(in the rows, 128 means zero)
One turn moves every row onto another: examples first, then more rows asked
J818: [136 118  83 103 132 137 140 143 140 152 107 149 149 142 152 167 117 134
 144 124]
J478: [147 127  96 107 130 153 141 135 145 130 100 148 150 151 144 140 111 115
 118 114]
J774: [146 134 105 106 137 154 127 147 143 138 102 138 146 150 163 143 112 118
 132 113]
J591: [137 154 128 126 137 151 128 115 124 125 136 161 134 123 136 152 148 109
 132 126]
J778: [119 136 111 134 143 154 122 114 144 146 117 140 125  96 142 159 149 127
 141 126]
J798: [163 116 103 129 148 150 137 137 145 137 114 146 144 145 144 118 108 106
 111 106]
J968: [146  96  81 118 143 114 143 138 134 164 128 152 147 124 136 156 116 133
 143 119]
J447: [130 117  96 152 160 157 128 120 145 157 120 151 125 109 149 150 155 116
 159 135]
J838: [143 134 102 104 134 149 138 151 144 137 102 137 147 145 150 141 104 121
 135 113]
J898: [139 113  77 106 125 138 144 131 141 141 102 150 146 138 131 156 113 133
 129 122]
J50: [138 119  81 108 130 135 142 149 136 151 106 147 145 137 143 156 110 140
 142 129]
J273: [165  97  88 141 154 132 139 134 141 152 123 147 137 128 130 121 109 118
 119 108]
J162: [150  95  72 127 140 125 143 131 138 154 116 148 139 124 121 145 113 135
 129 118]
J957: [127 148 127 125 136 142 128 114 137 124 137 149 136 109 140 159 151 118
 129 113]
J385: [149 132 121 144 162 146 142 126 137 141 156 172 158 130 136 139 153 112
 142 114]
J264: [133 121  97 139 163 165 120 119 145 150 116 142 134 114 134 164 148 133
 164 135]
J62: [142 137 121 138 149 138 139 122 134 121 152 166 143 130 147 148 157 102
 139 115]
J230: [128 140 122 118 146 160 112 112 140 135 118 138 141 108 132 156 143 130
 143 133]
J315: [139 147 138 121 145 148 125 116 135 129 142 157 156 118 133 141 146 117
 130 120]
J32: [162 122 117 124 152 140 123 143 141 142 121 133 141 136 153 117 108 107
 124 101]
J830: [162  98 102 131 156 115 133 138 135 158 137 142 142 120 136 125 110 117
 132 105]
J240: [127 142 114 128 142 156 123 109 131 138 121 148 123 108 132 173 144 123
 138 133]
J322: [130 123  99 148 160 158 133 113 138 157 122 151 119 106 132 168 145 119
 154 131]
J621: [152  96  81 125 146 118 142 145 132 160 127 151 143 126 136 148 107 136
 136 127]
J59: [165  98 103 133 160 123 138 143 137 151 134 143 143 126 139 130 100 115
 126 112]
J507: [142 123 103 159 167 154 145 121 137 156 137 166 128 120 135 145 151 102
 158 122]
J894: [146 142 121 145 153 150 142 122 128 136 146 172 137 131 138 135 152  96
 144 120]
J611: [144 118 102 155 163 147 140 125 139 141 142 167 136 130 153 143 160 101
 158 128]
J384: [146 116  96 155 173 156 139 129 143 154 139 163 144 128 136 153 154 122
 163 124]
J436: [159 122 116 120 152 142 136 146 144 137 119 135 145 139 148 124  98 106
 125 103]

J838 -> J59
J968 -> J774
Where do these go?
J778 -> J62
J507 -> J240
J384 -> J230
J162 -> J478

One turn moves every row onto another: examples first, then more rows asked
J67: [ 99 137 154 131 113 134  96 126 127 128 139 127 119 134 108 119 128 125]
J5: [ 94 131 142 114  98 113 147 115 143 143 140 125  97 126 117 104 118 127]
J410: [101 108 144 131 127 121 137 123 135 124 142 112 138 164 115 131 111 122]
J792: [ 93  98 129 144 119 145 155 100 131 139 107 130 123 132 114  99 113 143]
J684: [ 98 109 121 146 123 145 158 113 113 116 101 120 139 137 102 131 129 118]
J756: [ 86 111 118 130 122 113 156 115 141 148 134 126 147 126 118 117 120 148]
J926: [106 133 137 125 131 121 149 131 119 148 130 130 132 136 101  91 106 136]
J111: [ 94  86 149 121 126 129 138 123 115 126 122 118 123 137  86 124 148 124]
J166: [116 103 151 117 116 157 135 123 152 148 100 106 110 120 107 135 119 123]
J833: [114 124 133 122  96 112 123 150 139 136 142 136 130 137 111 127 132 118]
J607: [109 100 116 122 100 155 155 128 120 134 116 103 124 135 110 115 130 149]
J252: [110 105 117 124 100 157 156 124 122 128 120  98 124 139 105 118 132 147]
J460: [123 117 143 123 139 126 148 114 144 123 113 139 130 113 103 160 125 129]
J245: [ 84 124 140 149 106 148 156 119 130 157 121 112 139 117 115 110 130 120]
J180: [125 111 131 136 121 141 150 102 153 107 119 119 103 103 114 128 129 138]
J547: [ 85 124 142 148 107 147 160 125 130 156 123 113 146 115 115 114 126 126]
J324: [126 117 142 122 106 159 127 111 135 132 101 114 133 124  83 128 104 128]
J672: [106 140 120 127 115 127 126 119 123 134 134 153 105 109 124 128 113 131]
J249: [113 128 131 103 121 144 110 123 126 135 107 119 124 140  93 142 123 121]
J722: [108 133 140 115  95 121 122 147 130 123 147 117 118 127 120 126 131 113]
J96: [114 122 149 125 101 149 112 141 114 125 117 132 123 126  93 131 125 108]
J387: [123 125 137 133 121 133 123 122 136 142 123 160 124 124 119 145 111 144]
J298: [123 124 138 132 123 133 121 126 139 135 128 157 125 124 115 156 115 131]
J678: [ 97 136 115 135 112 128 128 113 116 135 125 148 107 104 124 129 115 126]
J36: [111 107 136 150 120 134 146 143 123 115 130 135 133 153 104 129 140 141]
J471: [101 143 145 125 113 125 133 128 126 121 142  95 112 106 122 113 109 127]
J38: [121 111 148 121 105 135 137 140 108 120 108 130 127 126  96 143 117 104]
J42: [108 119 152 119 112 133 145  93 158 146 113  99 124 109  98 119 113 126]
J690: [104 123 108 146 111 132 134 108 148 111 133 125 115 100 119 120 137 131]
J511: [120 108 138 133 129 137 155 108 149 102 120 125  97 109 110 130 131 135]
J742: [ 91  84 141 123 124 129 136 120 116 130 117 117 123 140  92 125 149 120]
J168: [ 96 127 133 120 103 128 152  87 150 131 119 104 136 108  94 114 121 129]
J853: [127 101 154 135 100 156 138 107 139 118 105 120 132 122  90 117 114 136]
J210: [ 86 113 144 129 124 111 164 137 115 136 139 135 115 136 119 133 124 136]
J787: [107 129 145 108 109 108 139 120 150 138 140 107 107 113 111 102 129 131]
J425: [129 112 141 125 137 133 144 113 140 119 109 137 117 109  96 156 127 127]
J529: [101 134 144 130 134 121 154 130 118 143 132 128 131 136  97  95 107 136]
J832: [101 106 149 128 126 122 138 126 134 130 143 113 142 157 118 135 107 121]
J858: [116 119 140 124 121 131 140 130 154 138 120  95 127  91  99 107 130 136]
J685: [101 130 115 140 113 129 134 103 145 121 134 128 114  91 123 119 135 128]

J210 -> J756
J471 -> J858
J685 -> J180
Where do these go?
J787 -> J42
J832 -> J926
J853 -> J38
J690 -> J511
J547 -> J607

